Each path below is one point turned by a fixed rotation once a step. After each direction that follows a path, write how fast that rotation turns it, in degrees per step (0 if it stays still).
Each turn is a multiple of 5 degrees from 10 to 175, or 0.
Each row of a path follows its step; steps can be skipped.

step 0: 78  -29  116  -37  218  62  52  234  -64  -29  -121  -23  -104  -47  -90  165  140  5  56  62  81  -70  -114  -16  -279  -95  2  33  -125  171  39  95  -198  -101  48  -20  15  47  62  -68  80  148  -73  147  -179  -2  255  -169  -112  20  35  -11
step 5: -151  -73  -122  41  -143  -32  219  -68  -27  127  271  -62  123  -157  41  1  -199  23  6  -76  39  97  -27  -136  47  -80  -50  -35  -47  82  134  -106  -88  172  116  -112  -54  280  -1  114  -51  -123  -16  -90  68  -75  123  55  41  83  215  -41
step 7: 53  -34  260  120  8  -176  -224  103  19  -111  -90  43  -14  -51  15  3  23  53  85  9  133  -243  29  29  -14  -253  -1  -33  -1  9  37  25  103  -86  148  -95  185  -134  2  48  24  86  121  140  90  -232  -153  49  18  -137  -22  185
step 10: 59  -28  64  -50  227  134  94  229  -52  -52  -104  -40  -15  187  -70  153  154  -37  4  89  -8  -207  145  -131  3  -81  238  34  -94  -10  179  -85  -17  -97  53  68  -3  27  177  26  1  -91  -52  -281  15  32  47  -136  -118  -105  -93  12
step 13: -16  64  2  -1  94  -26  103  41  151  -65  -161  33  -78  143  159  -74  101  -87  -78  -97  187  -51  214  -95  -179  -8  94  -64  -248  -45  -70  191  18  147  -49  -62  226  41  -88  100  -93  266  42  137  80  17  107  0  -11  19  106  95
step 15: -42  36  0  -4  -163  -186  229  -228  -33  134  79  -180  -58  -15  -49  21  -159  -33  72  -29  -114  98  -111  121  93  -83  -45  -28  72  -87  -162  -373  -91  -46  60  -57  19  60  29  29  1  -123  -59  -2  -31  -39  67  -36  -135  23  16  267
step 25: 118  40  -10  143  -146  -44  -141  -231  -76  252  -79  30  -30  160  -32  -147  -137  -14  69  -41  -29  -35  -71  81  9  -86  -111  -14  56  131  24  -118  6  -79  -163  -125  133  -21  -2  54  -157  71  60  -11  -126  -89  241  -46  -96  175  -218  144
Speeds:
-29  -27  -45  -1  -8  59  31  62  5  -18  30  -50  -3  -18  -43  -28  -43  -43  22  -3  -52  -1  -48  0  55  14  -4  21  36  3  9  18  -11  -3  -1  -10  17  31  -24  -17  26  93  -17  49  7  11  -25  -6  -27  -36  -20  21 -> 120
-27  44  27  -31  -35  -24  36  -23  -31  25  -25  -31  -67  -16  11  10  -10  -15  25  28  54  -33  -36  -14  24  -33  16  -14  -47  17  -1  0  17  -24  3  11  10  6  -72  8  -19  -8  -73  61  14  33  -29  -15  63  -14  28  -18 -> 170
19  -16  34  45  -29  -4  -58  27  8  14  -28  -1  36  44  -42  18  -7  -24  -19  -45  -33  8  -58  19  62  -38  -13  -33  0  25  -71  29  33  -4  -34  -28  -53  -42  -2  22  -1  -11  3  -30  37  35  -8  -28  34  -21  32  -19 -> 140
-2  -37  -51  53  52  33  7  -16  -22  35  -22  -80  3  -22  -20  66  6  51  -12  8  -22  -40  -36  -15  6  -9  -12  29  -4  12  -19  -38  -1  -20  17  31  59  -17  13  18  38  -2  11  -19  -5  -25  37  27  63  35  33  -19 -> 70
81  -9  57  1  21  51  -7  -47  -17  41  61  2  -33  2  20  -10  -41  4  -31  34  -13  48  -49  -12  9  57  -4  16  -7  -23  8  0  -8  6  24  -45  -14  -15  -58  13  -21  9  -32  -44  23  -6  29  40  5  1  16  51 -> 110
7  29  12  -26  13  -55  -1  8  -13  -32  51  38  38  -48  17  11  -29  3  -62  27  -51  -45  -23  -66  -8  -17  -75  -17  -3  4  -2  -27  35  -32  28  -10  9  -4  17  15  18  5  3  14  31  11  13  -22  39  -31  -82  -3 -> 35
30  -26  -34  11  45  -24  -6  49  9  -19  -15  1  -70  23  53  37  29  -8  -11  7  -18  31  -44  2  -22  35  22  46  -22  30  20  38  49  -47  -23  -6  -25  35  62  -56  10  -39  -39  20  53  24  -7  1  -5  11  -14  7 -> 35
-28  -43  57  -5  39  6  -34  -4  1  -1  32  -6  52  -45  -23  -22  19  13  79  36  12  -45  -7  -3  15  7  40  5  -41  -71  3  8  -9  -20  -29  -4  -12  -1  31  -29  -21  -18  41  40  63  48  37  39  10  -19  10  4 -> 110
